In the data rows, the value 128 means zero.
Some points, one per row:
array([150, 161, 141, 155, 163,  52, 124, 138])
array([151, 103, 136, 118, 121, 195, 133, 148])
array([111, 140, 126, 112, 135,  80, 120, 116])
array([ 37,  93,  99, 129,  82, 189, 123, 104])
array([203, 156, 161, 124, 163,  95, 120, 155])
array([ 65,  75,  95,  97,  96, 164, 143,  91])
array([234, 154, 184, 140, 165, 116, 118, 161])
array([ 99, 148, 135, 189, 110, 170, 119, 135])
array([153, 143, 137, 128, 144, 120, 139, 130])
array([138,  99, 109,  41, 125, 119, 159,  95])
array([114,  82, 119,  30, 115, 114, 159,  85])
Here are 16 more points, each followed by its number:
array([192, 122, 163, 130, 131, 188, 114, 172]) 0
array([143, 104, 133,  99, 124, 128, 125, 135]) 1
array([173, 131, 143, 108, 148,  88, 134, 136]) 2
array([ 51, 131,  92, 148, 124,  89, 125,  98]) 3
array([115, 162, 115, 165, 149,  18, 118, 114]) 4
array([106, 117, 107, 116, 123,  78, 135, 112]) 5
array([ 90, 130, 113, 126, 116,  89, 118, 120]) 6
array([214, 135, 181, 123, 129, 174, 119, 173]) 7
array([194, 115, 145,  79, 142, 109, 140, 139]) 8
array([ 70, 118,  96, 115, 112, 115, 148,  94]) 9
array([ 52,  62, 103, 102,  93, 150, 127,  88]) 10
array([ 64, 129, 113, 200, 102, 189, 106, 146]) 11
array([162, 167, 113, 131, 165,  16, 130, 118]) 12
array([ 65, 146,  95, 170, 128,  71, 117, 117]) 13
array([ 53, 117,  79, 117, 109, 134, 135,  96]) 14
array([175, 135, 159, 158, 129, 177, 116, 154]) 15
Which three of these numbered points are nearest to each point below, ignoring the 3 directions in which the first points spread most? Their numbers follow each, nearest first.
array([102, 165, 130, 192, 158,  76, 114, 124]) > 3 9 15
array([143, 154, 151, 157, 152,  99, 118, 136]) > 15 2 3
array([126, 111, 145,  87,  86, 184, 143, 116]) > 7 15 6
array([192, 141, 144, 123, 145, 106, 131, 136]) > 4 15 2
array([105, 105, 115, 126, 107, 201, 142, 117]) > 9 3 14
array([ 60, 127,  85, 123, 108, 125, 133,  97]) > 14 9 3
array([160, 119, 144,  96, 104, 196, 131, 144]) > 7 6 0
array([120, 163, 136, 198, 142, 136, 102, 168]) > 11 0 13
array([167, 151, 145, 164, 134, 184, 116, 154]) > 14 9 3
